50 stands for zero in the data rows.
Here are some numbered points:
"71 51 36 41 44 57 53 60 76 81 60 48 40 56 60 42 30 18 30 37 51 75 76 67 32 19
 40 59" 0
"50 37 43 53 53 55 48 52 62 58 41 43 45 59 51 38 40 40 55 56 54 64 51 45 41 48
 64 58" 1
"42 49 55 61 48 52 48 43 39 39 40 50 51 49 47 52 61 61 65 60 45 42 36 46 60 65
 65 46" 2
"36 29 59 74 55 58 44 34 44 31 29 37 51 52 44 48 67 75 81 61 45 51 22 25 54 75
 84 46" 3
"66 50 36 39 43 49 50 61 74 81 60 47 43 53 58 40 31 19 33 36 48 75 80 62 37 22
 41 63" 4
"48 58 62 56 51 47 35 24 24 36 47 50 44 48 55 70 78 75 68 46 27 26 39 66 79 65
 48 36" 5
"82 45 27 36 46 58 54 68 99 99 71 39 42 59 57 39 11 00 12 22 47 99 97 75 17 00
 39 69" 6
"38 30 46 61 54 60 48 50 55 46 33 48 45 54 43 42 47 61 67 62 53 58 37 36 48 58
 86 48" 7
"42 44 52 56 48 51 50 48 46 43 39 49 50 53 47 50 56 55 63 56 49 50 37 43 53 58
 63 48" 8
"46 30 46 60 49 52 50 55 55 49 36 42 50 54 48 39 49 52 61 54 51 61 40 41 42 54
 73 55" 9
"99 81 31 03 16 51 56 76 99 99 99 56 22 55 67 50 02 00 00 00 28 99 99 99 40 00
 00 46" 10
"39 51 66 62 49 45 41 27 20 31 43 52 46 44 54 65 78 78 77 59 33 25 21 52 80 76
 57 32" 11
"48 41 47 58 53 54 49 50 55 49 43 46 48 53 47 47 47 50 56 52 51 58 46 45 46 51
 65 54" 12
"38 46 58 63 52 52 44 39 33 35 37 48 51 53 47 54 69 69 77 61 44 34 25 48 67 74
 72 37" 13
"51 81 85 70 44 31 00 00 00 16 48 47 32 47 91 99 99 99 95 27 00 00 22 99 99 84
 28 04" 14
"71 57 36 36 41 54 53 62 81 87 68 49 42 56 60 47 28 11 25 31 44 76 82 73 37 14
 33 57" 15
"59 76 73 59 43 29 00 00 00 27 47 48 38 57 86 99 99 99 79 21 00 00 44 99 99 65
 29 19" 16
"40 38 61 63 54 52 46 39 38 32 35 51 46 49 46 49 66 67 75 58 42 40 24 43 64 74
 71 42" 17
"69 57 42 35 40 51 52 59 77 85 70 54 41 52 54 46 33 21 24 29 45 71 81 76 43 21
 31 50" 18
"57 47 43 47 49 52 53 56 61 63 48 44 49 54 53 45 41 38 44 47 52 67 59 53 37 38
 54 59" 19
"44 52 61 58 49 50 42 29 29 37 45 51 47 47 53 60 72 71 67 54 35 30 31 57 71 67
 54 37" 20
"52 39 42 51 49 52 51 57 61 57 44 45 47 56 51 42 41 41 54 50 53 60 50 45 40 47
 63 58" 21
"41 41 55 63 52 53 48 42 44 35 35 48 49 48 45 50 61 63 71 59 46 43 27 41 60 68
 69 46" 22
"48 64 63 60 49 44 29 15 18 34 49 51 44 49 62 79 86 81 72 42 16 17 38 73 84 65
 44 31" 23
"62 51 40 40 46 51 51 59 69 72 60 47 46 52 55 47 34 29 34 38 48 67 69 64 40 27
 40 55" 24
"66 50 41 41 47 53 52 56 72 75 60 45 44 55 56 44 34 27 34 40 47 70 73 64 37 25
 40 59" 25
"43 55 61 61 49 49 39 26 20 32 44 52 48 47 53 65 79 76 75 55 29 22 26 57 78 76
 54 32" 26
"55 42 42 49 49 57 51 55 65 61 45 41 46 59 52 43 38 41 50 47 52 67 58 50 35 41
 61 57" 27
"64 44 40 44 49 55 51 62 73 70 53 42 41 58 56 41 30 28 40 44 55 76 73 52 33 29
 53 62" 28
"75 53 36 36 42 54 55 61 85 88 65 51 41 56 58 46 27 11 23 31 47 77 82 70 36 15
 34 59" 29
"45 41 47 58 55 53 51 54 51 52 39 41 53 54 46 43 44 47 59 57 52 57 46 41 42 55
 69 56" 30
"33 53 67 64 51 53 40 28 23 27 35 54 49 42 50 62 83 85 81 63 31 23 16 55 80 83
 64 33" 31
"99 77 21 03 28 59 58 84 99 99 99 58 30 56 66 47 00 00 00 00 34 99 99 99 35 00
 00 52" 32
"50 40 43 52 50 52 57 56 60 59 42 43 46 57 50 42 40 42 55 53 51 67 52 46 37 47
 65 62" 33
"92 52 24 25 39 61 58 72 97 99 73 43 32 60 58 35 09 00 10 21 45 93 99 85 29 00
 28 66" 34
"69 51 39 39 42 53 55 58 75 81 61 47 45 53 57 46 31 24 29 38 48 70 75 67 37 21
 38 56" 35
"75 57 36 29 37 54 54 62 86 96 73 52 39 54 60 46 22 07 18 24 44 78 88 77 34 08
 30 55" 36
"48 28 49 56 42 53 47 44 48 46 28 35 56 55 48 40 52 55 69 62 48 62 30 34 40 63
 82 60" 37
"50 42 44 49 50 49 49 55 56 56 45 45 50 55 50 38 40 46 54 53 51 58 54 48 38 46
 61 54" 38
"36 53 66 66 48 53 41 29 21 29 36 51 46 46 49 62 76 77 76 56 34 26 20 51 78 80
 64 33" 39
"58 45 45 48 50 54 51 55 60 62 48 45 50 57 53 44 40 38 47 46 54 66 58 53 40 37
 54 58" 40
"58 34 40 51 53 56 51 59 62 63 41 41 50 55 49 39 37 41 52 52 54 72 53 46 32 40
 74 64" 41
"42 40 55 63 51 49 46 43 38 34 35 47 52 56 48 50 57 63 74 66 47 40 25 43 58 66
 72 47" 42
"67 38 33 40 47 61 52 62 82 83 49 41 43 60 58 38 23 21 34 39 49 85 75 57 30 19
 49 68" 43
"27 54 73 71 60 51 28 04 00 15 32 57 44 42 47 77 97 99 99 68 18 00 00 51 99 99
 74 22" 44
"39 56 66 61 50 48 37 21 20 34 43 51 49 45 51 69 81 78 76 55 27 21 26 59 79 73
 53 30" 45
"39 43 55 62 49 51 47 41 37 38 39 51 49 47 48 52 65 67 70 58 46 42 31 44 61 69
 69 42" 46
"32 35 60 72 54 54 36 37 25 33 24 51 49 53 47 52 80 77 91 70 43 35 12 35 66 87
 86 42" 47
"40 41 55 58 51 51 47 42 39 42 38 50 49 49 49 49 56 58 67 58 49 46 35 43 53 63
 71 46" 48
"44 38 52 59 50 57 47 46 43 43 31 51 48 51 46 49 58 62 72 59 46 43 30 41 55 67
 69 48" 49
"39 75 89 69 46 38 00 00 00 04 39 56 39 36 76 99 99 99 99 36 00 00 04 99 99 99
 37 00" 50
"67 32 36 46 47 55 56 63 79 78 56 43 43 57 55 39 21 15 37 37 53 82 76 59 26 20
 51 70" 51
"32 34 65 69 52 53 47 39 33 30 34 46 53 57 44 47 68 67 83 64 47 42 23 39 57 79
 84 38" 52
"42 47 54 57 51 51 47 44 43 42 45 47 49 51 47 50 57 57 62 55 48 44 37 46 55 60
 60 46" 53
"26 56 78 66 49 51 34 07 00 12 41 56 44 38 51 77 99 99 97 59 17 00 07 55 99 99
 60 22" 54
"32 36 57 72 45 58 45 40 34 30 32 44 48 49 50 55 68 73 82 64 43 40 23 46 62 81
 79 42" 55
"42 38 53 63 53 54 50 46 46 39 34 43 47 56 48 43 55 59 71 61 54 51 31 38 48 65
 77 52" 56
"45 42 59 60 50 57 45 45 46 38 32 48 50 57 47 44 56 57 73 64 51 49 29 35 51 68
 73 45" 57
"38 44 56 67 53 52 47 31 24 29 36 49 52 48 44 60 76 73 84 66 34 31 14 49 70 83
 72 32" 58
"33 63 81 74 48 47 22 00 00 14 37 51 40 50 59 76 99 99 99 61 05 00 04 75 99 97
 56 10" 59
"45 31 47 62 57 53 54 54 49 45 31 41 51 55 44 43 47 58 76 61 52 52 31 37 44 63
 81 55" 60
"42 46 54 57 50 50 49 45 44 43 44 50 49 50 48 49 57 60 62 56 46 46 39 47 56 61
 60 47" 61
"66 48 39 43 45 54 53 58 72 76 57 47 44 54 54 43 32 26 32 37 47 73 74 61 36 27
 44 61" 62
"95 53 27 24 42 56 56 75 99 99 74 44 34 67 58 38 00 00 03 20 48 99 99 87 17 00
 26 66" 63
"98 71 33 19 20 55 61 70 99 99 99 56 34 50 64 44 10 00 00 00 29 90 99 99 40 00
 00 45" 64
"52 41 45 52 51 57 49 55 53 53 43 40 46 55 51 42 45 44 54 53 51 60 51 48 43 46
 65 57" 65
"44 34 49 61 53 53 49 46 46 40 34 44 53 52 46 51 56 55 68 58 46 54 27 39 53 61
 75 51" 66
"59 99 82 19 00 20 46 82 99 99 99 99 63 47 56 54 21 00 00 00 00 64 99 99 99 16
 00 00" 67
"52 42 45 50 50 56 52 53 58 56 42 46 48 55 50 45 43 45 53 53 51 58 54 50 43 44
 61 55" 68
"63 49 40 44 46 53 49 60 72 72 56 45 46 57 54 44 33 26 35 38 51 71 71 60 37 29
 46 58" 69
"29 51 69 68 55 48 44 31 18 27 31 53 44 49 45 65 83 84 89 64 33 20 09 51 75 86
 70 27" 70
"58 47 41 46 50 55 48 57 64 64 52 44 47 53 53 43 39 34 44 45 52 66 61 53 38 36
 53 58" 71
"86 64 38 26 30 54 54 67 92 99 83 53 38 55 59 45 16 00 07 15 41 81 99 88 41 03
 19 47" 72
"50 41 45 53 50 51 49 51 56 54 42 44 50 57 53 44 47 43 55 51 55 63 49 46 41 47
 61 54" 73
"48 42 47 54 52 52 52 53 55 52 44 47 50 55 49 43 48 47 54 52 53 59 50 47 42 50
 60 56" 74
"45 41 52 56 51 51 47 53 52 48 42 47 53 55 49 44 52 52 61 52 52 54 44 45 45 58
 66 51" 75
"65 44 39 44 44 56 49 58 71 71 55 43 43 56 53 43 30 30 37 41 49 72 71 61 35 27
 48 58" 76
"38 50 66 62 47 51 41 29 23 30 40 52 45 48 47 61 76 74 76 56 33 26 21 51 78 75
 60 34" 77
"45 43 51 58 48 53 51 49 48 43 41 45 48 51 48 47 54 54 59 55 49 52 38 43 48 58
 65 50" 78
"41 52 61 59 51 50 42 33 32 38 44 51 47 46 51 61 67 69 68 54 38 31 34 54 70 69
 57 38" 79
"53 39 45 52 49 53 49 55 59 57 45 43 48 57 49 40 42 44 49 50 55 64 52 45 37 46
 57 60" 80
"43 88 93 70 43 29 00 00 00 06 49 53 29 40 88 99 99 99 99 30 00 00 08 99 99 97
 36 00" 81
"43 37 49 60 51 57 48 50 47 46 38 43 50 50 46 41 50 51 61 60 55 52 37 42 48 64
 72 51" 82
New points follow, each followed by the number of its nearest point above.
"45 45 50 55 51 50 49 49 47 46 42 46 49 51 50 47 52 54 57 55 51 52 44 45 51 56
 63 50" 78
"46 49 57 57 50 51 47 40 39 40 42 48 50 47 49 54 62 60 66 54 43 41 34 47 60 65
 61 42" 2
"57 31 39 53 45 59 52 58 69 68 39 30 49 59 44 32 32 32 54 51 61 70 48 40 29 39
 79 66" 41
"55 32 38 55 54 56 51 59 72 60 34 37 42 56 48 37 35 46 50 56 56 74 52 43 27 42
 77 58" 41
"41 46 60 65 48 51 47 39 27 36 36 50 51 46 51 56 69 71 77 60 39 37 22 51 67 77
 67 38" 13
"59 49 41 45 49 50 51 57 68 67 54 47 45 53 52 44 37 34 40 45 49 65 64 59 39 34
 48 56" 71
"31 44 65 64 47 52 43 36 24 25 30 48 46 49 42 56 71 79 82 70 34 24 16 42 71 82
 81 38" 58
"38 48 58 63 48 53 43 37 31 32 38 51 47 51 46 53 69 69 74 59 42 33 27 48 64 73
 62 39" 13
"49 30 52 59 53 53 46 54 54 49 30 48 46 54 48 38 51 48 62 52 50 56 42 39 43 58
 76 61" 9
"73 86 57 18 11 38 53 68 98 99 99 85 51 46 60 51 24 00 00 00 13 71 99 99 78 09
 00 10" 67
"53 28 38 47 47 58 52 55 71 61 29 40 48 57 50 36 26 35 58 51 53 77 51 44 25 37
 79 60" 41
"49 42 48 52 52 51 51 52 56 54 45 44 50 53 48 45 49 48 53 52 52 59 49 48 43 51
 60 54" 74
"66 67 48 37 35 49 51 58 76 88 78 59 44 49 55 49 35 18 16 23 36 66 80 83 53 25
 21 40" 18
"40 48 55 58 51 50 48 40 36 38 42 49 49 48 49 56 60 64 64 56 45 41 34 47 61 64
 62 43" 2
"63 39 35 47 51 56 47 58 74 70 42 39 44 58 54 35 25 29 43 47 54 77 68 48 30 26
 57 64" 28
"43 43 58 60 53 51 48 45 38 40 40 49 49 52 48 51 58 60 64 59 45 42 34 46 58 69
 63 46" 2
"30 42 64 71 52 50 44 31 20 16 27 51 49 52 43 55 85 84 94 68 38 22 14 49 76 92
 75 31" 70
"48 62 66 59 47 44 26 06 07 32 46 50 41 49 65 86 95 91 80 44 12 10 31 78 93 75
 43 26" 23
"57 34 36 51 50 59 51 63 71 70 43 36 46 56 48 34 27 31 50 49 58 79 58 45 32 31
 70 61" 41
"42 63 70 58 47 47 26 08 10 27 46 52 44 43 61 83 95 88 80 47 13 09 26 74 95 75
 46 24" 23
"38 70 83 72 51 46 18 00 00 09 41 53 38 39 63 96 99 99 99 55 00 00 09 81 99 94
 45 06" 59
"77 49 26 35 43 55 59 67 92 96 64 37 40 63 58 35 16 00 17 27 54 96 89 72 20 05
 40 69" 6
"62 33 38 49 46 57 52 60 75 66 44 38 42 62 52 35 31 32 47 46 58 81 63 51 31 32
 60 67" 28
"61 48 40 44 49 52 51 57 66 66 57 45 46 52 54 44 37 35 39 42 49 67 66 56 38 34
 48 57" 71
"57 38 40 53 45 60 56 59 78 69 46 37 43 58 54 37 30 29 44 52 53 78 61 54 26 34
 63 69" 28
"69 42 33 41 47 61 53 61 85 82 51 42 43 63 55 36 25 19 28 39 51 84 81 58 32 17
 48 67" 43
"50 43 48 52 48 52 49 54 56 52 44 44 48 54 49 46 47 48 55 53 52 58 47 47 44 48
 59 55" 74
"55 37 43 55 54 55 54 58 63 64 39 40 45 56 50 40 34 39 52 51 57 66 54 47 37 42
 70 62" 41
"48 41 50 55 52 51 50 52 51 50 43 45 51 54 47 47 50 53 62 56 51 51 43 43 47 56
 66 51" 75
"44 43 52 58 49 53 47 46 45 45 41 48 51 53 47 51 52 59 63 57 48 48 38 43 54 58
 64 48" 8
"45 32 51 63 51 54 48 45 50 42 36 39 50 51 45 36 53 58 69 54 51 54 29 36 50 65
 82 56" 56
"39 50 58 59 50 50 44 35 33 34 44 52 48 49 51 59 70 71 69 60 38 32 30 50 70 70
 58 36" 79
"52 38 47 57 51 55 45 53 64 54 38 33 44 59 50 30 39 43 62 58 53 67 47 36 35 46
 76 67" 1
"43 50 57 60 50 49 45 43 38 39 45 52 48 49 50 53 64 64 66 53 43 37 35 49 62 65
 58 41" 2
"84 41 21 37 52 59 55 73 94 99 55 33 43 69 54 32 12 01 28 39 59 99 88 64 09 04
 54 77" 6
"52 42 47 53 51 53 50 53 54 52 44 44 48 53 51 46 46 48 53 53 53 57 49 46 43 51
 60 54" 74
"30 46 63 72 49 50 42 24 15 23 36 53 48 46 49 61 83 86 95 64 28 20 09 45 82 93
 74 21" 70
"61 47 41 44 48 54 50 59 67 68 49 43 46 54 55 40 33 35 40 44 52 69 66 54 38 33
 53 57" 71
"29 38 61 72 52 51 45 26 19 24 28 47 47 49 54 51 75 79 93 71 40 33 09 37 70 83
 86 39" 47
"23 36 72 68 52 54 46 28 25 22 19 45 48 45 47 62 78 83 90 68 44 30 05 37 74 92
 88 43" 47
"61 40 32 45 47 55 51 59 75 74 50 39 48 62 57 39 28 25 38 41 53 77 68 53 30 31
 55 66" 28
"26 48 69 80 54 53 36 16 02 17 24 56 56 42 50 70 97 99 99 66 28 14 00 49 93 99
 85 19" 44
"29 51 80 73 52 46 32 00 00 18 34 57 44 44 48 83 99 99 99 69 19 00 00 56 99 99
 71 10" 44
"51 73 72 61 47 39 12 00 04 33 48 49 37 48 75 98 99 97 79 37 00 01 32 90 99 70
 32 22" 16
"48 40 48 56 51 53 49 50 49 52 41 46 47 53 47 47 49 51 57 53 49 56 42 46 47 55
 67 53" 12
"26 43 71 73 54 56 40 27 18 20 28 50 45 53 43 56 85 87 93 66 30 18 06 50 80 89
 70 25" 70
"28 48 74 66 55 48 35 07 03 14 31 52 48 45 45 77 92 96 99 67 20 12 02 53 98 99
 75 20" 44
"53 33 38 53 50 58 53 56 72 60 38 38 45 64 51 39 32 28 56 55 59 79 59 47 29 38
 72 68" 41
"49 43 49 53 51 52 51 51 55 51 44 46 51 52 50 44 47 46 54 52 51 59 49 45 45 53
 62 54" 74
"54 45 45 51 51 53 50 52 57 55 47 45 48 53 51 43 42 45 52 50 52 60 54 49 44 45
 58 57" 68
"76 62 38 31 36 49 55 62 83 94 78 54 42 50 61 46 25 07 13 22 37 77 89 83 43 10
 22 51" 36
"50 64 67 57 46 42 19 03 13 37 48 51 42 50 69 88 94 86 70 37 09 15 43 82 90 64
 40 29" 23
"49 31 44 57 54 57 50 58 65 58 29 33 40 62 45 35 44 50 61 57 53 71 40 39 30 51
 81 62" 9
"62 35 37 50 55 58 49 56 71 66 41 38 45 65 56 31 30 30 52 50 56 84 57 47 25 40
 74 64" 41
"42 50 60 58 48 53 46 37 33 38 42 51 50 48 48 56 64 67 66 55 41 36 33 50 66 67
 58 39" 79
"55 29 41 52 57 55 49 57 65 59 33 40 50 60 55 36 41 43 60 52 54 67 38 46 29 48
 84 67" 41
"77 62 38 31 36 51 54 63 83 94 77 52 37 53 56 48 25 10 14 23 45 77 90 81 46 09
 23 51" 36
"40 38 50 59 53 53 42 48 45 41 38 46 49 53 48 49 54 59 63 56 49 45 35 43 48 62
 74 49" 48
"62 30 31 51 56 61 51 63 81 68 36 34 45 61 52 31 36 32 50 56 53 80 63 45 21 34
 78 64" 41
"41 47 56 57 49 49 48 42 37 37 43 49 49 48 47 54 64 65 65 57 42 37 35 48 62 66
 59 41" 2
"38 43 58 66 50 53 44 31 28 32 37 51 50 51 45 56 72 74 75 62 41 30 25 47 70 76
 67 39" 13
"54 28 36 54 53 52 51 56 74 65 44 34 46 63 53 35 33 29 50 54 62 79 59 47 29 34
 68 67" 41
"44 42 50 55 53 53 50 51 49 49 40 49 52 51 46 45 50 52 59 55 54 54 43 42 49 54
 64 51" 75
"42 50 60 58 52 50 46 37 32 37 45 51 50 47 51 58 68 70 71 56 38 33 30 52 67 68
 59 40" 79
"34 53 74 73 50 50 22 06 00 19 34 51 45 41 52 71 97 96 94 54 17 06 05 61 99 90
 57 20" 54
"20 51 83 76 52 53 33 03 00 11 30 59 47 42 46 75 99 99 99 63 14 00 00 58 99 99
 76 21" 44
"58 36 37 51 50 57 51 61 67 67 47 43 49 59 57 42 33 27 44 46 59 77 62 46 29 28
 62 66" 28
"52 43 46 53 51 51 52 54 53 50 44 45 50 54 50 45 45 44 53 54 53 58 48 47 44 49
 58 57" 74
"81 56 33 32 36 52 60 65 87 99 71 45 41 59 60 42 22 03 14 24 47 89 95 77 34 04
 33 60" 36
"53 37 41 56 54 53 44 49 61 56 31 40 44 57 44 42 38 43 58 62 59 71 45 39 35 50
 77 55" 1
"28 45 72 80 51 47 39 17 11 16 30 53 55 47 47 61 93 98 99 64 31 16 03 44 84 96
 77 28" 70
"30 66 93 77 47 49 17 00 00 00 39 51 41 40 57 99 99 99 99 56 00 00 00 77 99 99
 70 00" 59
"54 29 42 55 51 57 55 64 71 61 43 37 48 61 47 36 32 40 53 53 54 67 53 43 32 43
 77 62" 41
"45 41 51 58 51 53 49 48 49 44 39 45 50 53 47 48 49 52 59 56 50 49 40 45 49 59
 64 49" 78
"79 66 39 29 37 51 53 69 86 99 80 53 42 54 61 50 22 02 07 16 43 82 95 85 39 00
 19 50" 72
"63 54 42 41 46 53 52 57 67 72 61 49 44 54 54 46 36 28 34 36 48 66 71 63 42 28
 40 53" 24
"51 43 49 51 51 51 51 52 54 53 45 45 51 53 49 45 47 48 54 52 50 56 49 47 47 50
 57 54" 74
"60 69 55 38 28 43 51 61 76 94 90 73 53 49 52 52 39 13 03 06 26 61 81 94 70 28
 11 25" 18
"50 42 47 53 53 53 50 51 55 54 43 47 50 52 50 44 45 47 54 52 53 58 49 46 42 48
 58 55" 74
"52 31 40 52 53 55 48 58 63 59 33 40 44 54 50 39 32 40 55 57 57 73 52 37 30 42
 78 62" 41
"47 43 50 56 52 51 50 47 46 46 44 48 49 51 50 48 51 52 58 56 50 51 40 44 50 57
 62 49" 78
"78 99 76 11 00 22 53 85 99 99 99 99 62 47 54 55 15 00 00 00 00 78 99 99 99 00
 00 00" 67
"78 40 24 35 43 53 53 66 87 98 57 40 37 58 60 39 12 06 24 32 54 90 92 60 18 10
 45 63" 6
"77 58 38 30 39 57 54 62 88 94 66 47 39 54 58 44 23 07 15 26 45 79 89 78 37 10
 32 57" 36
"80 41 29 36 43 55 52 65 90 89 61 38 39 66 63 29 09 05 23 31 54 99 91 70 18 03
 52 67" 6
"36 56 70 64 52 49 29 06 05 18 40 55 46 42 53 75 97 91 90 54 16 05 12 66 98 86
 54 25" 54
"47 44 48 55 48 52 49 50 53 50 43 48 47 52 48 47 47 49 57 56 50 54 45 45 45 54
 61 51" 12
"79 66 35 25 32 49 54 65 95 99 89 55 39 50 61 46 18 00 00 14 39 85 99 97 44 00
 12 48" 72
"61 45 41 43 47 55 53 58 67 67 52 42 46 53 55 41 35 35 41 43 49 67 66 55 37 34
 50 58" 71
"42 50 58 60 51 50 47 39 34 39 45 52 48 46 49 58 64 65 66 54 41 38 35 49 63 67
 57 40" 79
"53 40 42 54 51 52 51 57 60 58 45 42 49 57 52 41 42 40 53 50 54 62 51 44 39 47
 65 57" 21
"38 31 54 64 57 54 54 44 43 38 31 43 51 52 44 48 55 63 71 62 52 57 25 43 44 71
 85 48" 56
"49 40 46 56 50 52 53 50 52 49 41 47 49 52 47 46 49 50 58 52 49 56 45 43 46 56
 63 53" 12
"31 41 63 67 50 58 45 32 25 28 33 51 50 51 43 56 82 77 83 61 41 28 17 42 73 88
 76 33" 58
"59 44 41 48 48 53 51 57 65 65 52 45 47 56 54 43 37 36 43 46 51 65 63 54 39 36
 52 56" 71
"51 31 43 54 47 59 51 58 65 58 42 42 48 58 48 36 36 44 53 51 55 74 52 38 32 39
 69 58" 41
"48 42 48 56 49 54 51 49 53 50 43 46 47 54 49 44 50 51 57 53 51 56 45 45 47 51
 64 56" 12
"63 42 38 47 46 55 53 62 74 69 50 41 45 60 55 38 35 28 41 44 54 78 69 53 33 30
 58 64" 28
"64 41 33 46 48 54 56 62 74 74 47 41 46 62 55 38 28 25 39 41 54 77 65 53 32 27
 57 67" 28
"47 43 52 55 50 49 49 47 49 46 45 48 48 51 48 49 52 53 56 54 48 50 44 46 49 56
 59 51" 78
"44 52 60 60 48 50 41 30 26 36 45 53 49 46 50 62 73 73 73 56 36 27 30 56 73 69
 57 34" 20
"58 34 38 52 53 58 48 56 66 60 40 36 51 58 52 37 37 39 53 58 61 67 49 39 33 39
 73 67" 41
"85 57 25 32 38 51 58 69 97 99 75 44 33 62 63 36 09 00 13 19 43 92 98 83 27 00
 26 60" 34
"47 43 48 54 53 53 51 49 54 49 43 48 49 54 51 46 50 50 56 53 51 56 44 46 44 52
 63 52" 12
"44 55 62 58 49 48 37 28 24 35 47 50 45 46 52 69 76 76 71 51 29 23 34 62 78 67
 53 37" 5
"45 73 79 68 43 39 02 00 00 07 45 53 33 46 72 99 99 99 99 38 00 00 11 99 99 91
 35 06" 50
"44 35 50 61 53 56 50 58 52 50 33 45 46 61 48 32 45 51 59 56 54 69 39 39 39 51
 78 56" 9
"38 58 71 64 50 50 37 16 13 27 40 55 46 44 53 77 91 85 79 58 27 14 18 61 84 83
 55 26" 45
"62 37 37 46 47 54 54 63 76 69 49 43 46 60 53 36 32 27 42 45 52 78 65 50 30 27
 60 67" 28
"55 77 68 38 14 31 48 67 91 99 99 91 60 46 51 53 33 00 00 00 06 60 98 99 86 26
 00 04" 67
"37 43 61 62 54 52 48 36 30 31 33 51 49 56 45 53 68 74 73 58 40 34 24 46 66 75
 70 38" 13
"48 40 44 53 54 51 53 52 55 54 43 45 48 52 46 46 46 45 54 50 54 57 52 45 43 47
 63 53" 74
"43 42 52 58 53 53 52 48 49 46 40 45 48 52 50 49 50 54 62 59 49 54 40 43 48 60
 73 53" 78
"36 37 54 66 54 52 46 41 42 38 29 51 48 54 43 48 61 66 74 57 46 45 27 43 58 70
 75 43" 22
"49 45 47 52 51 52 50 51 54 52 45 46 49 55 50 45 48 49 52 53 53 57 48 47 46 50
 59 52" 74
"69 53 40 36 44 55 53 59 72 79 61 46 44 52 54 45 30 21 31 34 48 72 79 65 37 22
 39 55" 35
"82 49 29 32 44 54 56 67 92 93 67 38 34 58 56 37 15 03 21 30 52 90 91 73 20 04
 40 62" 6
"30 82 92 69 50 38 00 00 00 01 47 51 39 37 70 99 99 99 99 46 00 00 00 99 99 99
 50 00" 50
"45 36 51 57 57 53 49 47 56 42 31 41 50 56 43 44 52 49 62 59 55 55 35 41 42 60
 74 52" 82
"38 49 60 62 53 55 43 39 32 37 38 49 50 51 46 57 69 69 72 59 42 35 29 44 62 70
 69 39" 13
"57 33 41 52 54 58 47 59 70 63 43 36 50 65 52 37 38 38 50 59 57 76 58 44 27 45
 73 69" 41
"38 63 83 74 47 47 24 00 00 08 35 51 42 37 56 89 99 99 99 61 03 00 00 64 99 99
 65 07" 59
"59 75 78 62 43 30 01 00 00 28 49 48 36 54 85 99 99 99 82 29 00 00 39 99 99 68
 30 17" 16
"48 45 52 55 50 50 50 46 49 46 42 46 51 51 48 45 51 54 58 54 49 51 42 44 48 56
 61 50" 78
"55 78 65 36 19 38 48 64 89 99 99 88 58 50 55 53 33 01 00 00 08 61 96 99 83 27
 00 08" 67
"38 44 54 56 52 50 48 44 38 38 42 46 51 50 48 53 61 62 66 57 44 42 33 47 58 67
 65 45" 2
"68 64 47 35 35 49 52 59 71 85 74 58 45 50 57 50 35 19 21 25 40 66 78 78 51 23
 25 43" 18
"38 77 82 44 05 16 41 66 99 99 99 99 83 61 50 50 35 00 00 00 00 46 99 99 99 42
 00 00" 67
"61 42 42 49 49 54 51 62 69 70 48 37 44 59 54 39 30 29 45 50 51 74 64 51 35 32
 57 63" 28
"52 30 38 55 54 58 54 65 73 69 35 39 44 64 43 34 33 32 55 45 60 82 61 44 33 38
 80 62" 41
"36 26 49 69 51 58 44 54 51 46 26 42 52 56 46 39 47 56 76 64 56 60 27 35 41 64
 81 53" 60
"63 50 43 41 47 54 51 55 66 70 60 48 45 55 55 45 37 30 36 40 47 64 68 62 42 33
 43 56" 24
"77 45 25 36 45 56 61 70 93 99 72 39 42 61 62 39 09 00 15 34 55 98 99 68 16 00
 45 74" 6
"87 44 17 38 41 58 55 74 99 99 69 33 40 70 59 37 04 00 15 33 59 99 99 85 10 00
 45 71" 6
"40 55 65 62 47 50 33 17 18 31 46 54 48 44 57 71 84 85 79 54 24 17 24 61 85 76
 56 28" 45
"42 42 53 57 50 52 48 48 43 45 42 47 51 48 46 52 56 58 65 58 51 50 39 40 52 59
 62 49" 8
"32 69 83 78 54 44 21 00 00 10 37 59 40 38 61 98 99 99 99 55 00 00 00 84 99 99
 49 06" 59
"47 55 61 56 49 48 40 29 25 38 47 51 46 48 56 62 73 72 68 51 34 28 33 60 73 65
 52 38" 20
"32 68 75 72 52 47 28 00 00 14 42 56 44 43 56 85 99 99 99 60 05 00 05 72 99 96
 58 11" 59
"63 52 42 41 45 51 50 55 68 72 60 48 46 51 55 47 35 30 35 40 48 67 70 63 44 31
 41 54" 24
"64 54 43 39 43 51 52 58 69 74 61 50 45 50 55 49 36 27 33 37 45 67 73 64 41 27
 38 54" 24
"63 38 31 53 50 55 52 65 81 73 43 33 40 58 54 28 32 24 49 53 54 90 63 47 21 28
 71 71" 28
"58 38 41 48 48 55 50 58 62 62 45 41 48 61 47 41 38 38 46 54 52 70 58 49 34 41
 63 58" 27
"81 66 38 27 34 51 59 64 92 99 85 58 40 52 60 49 21 00 04 14 38 83 98 90 43 00
 13 46" 72
"34 31 55 69 52 53 41 42 34 37 28 42 55 49 44 48 62 61 74 65 54 44 23 35 55 76
 88 45" 52
"51 32 43 56 51 57 50 57 66 60 37 40 49 60 49 38 37 37 58 55 58 74 53 41 29 51
 77 60" 41
"56 37 39 51 51 59 54 59 69 69 44 43 46 63 55 39 33 35 48 46 53 76 59 49 33 40
 63 63" 27
"42 49 54 57 50 51 47 43 37 40 43 51 49 47 49 53 61 62 65 57 45 41 36 49 62 65
 59 43" 2
"49 33 42 60 53 53 53 50 57 51 40 44 46 60 45 39 47 47 60 55 54 61 46 40 40 56
 78 58" 9
"41 49 57 55 51 49 46 41 38 42 42 50 47 48 48 54 60 63 64 57 43 39 33 49 62 66
 59 43" 2
"96 49 26 28 40 55 58 69 99 99 76 42 35 61 61 36 03 00 03 17 47 99 99 87 15 00
 26 64" 63
"50 40 46 53 50 54 51 57 60 54 38 42 47 57 49 37 41 45 53 54 50 71 49 44 33 44
 71 59" 33
"44 55 62 56 49 49 41 28 29 34 46 50 44 47 52 66 74 73 69 51 33 28 33 60 76 68
 52 35" 20
"58 49 41 47 51 55 50 57 68 67 51 47 46 58 54 44 37 33 40 44 50 69 65 53 35 34
 53 59" 71
"47 40 50 58 50 54 46 51 52 48 39 45 50 54 49 42 49 52 63 57 49 55 43 47 46 55
 66 53" 75
"50 26 40 59 51 57 48 59 66 59 35 35 48 62 44 33 34 43 66 53 56 72 47 40 29 42
 82 63" 41
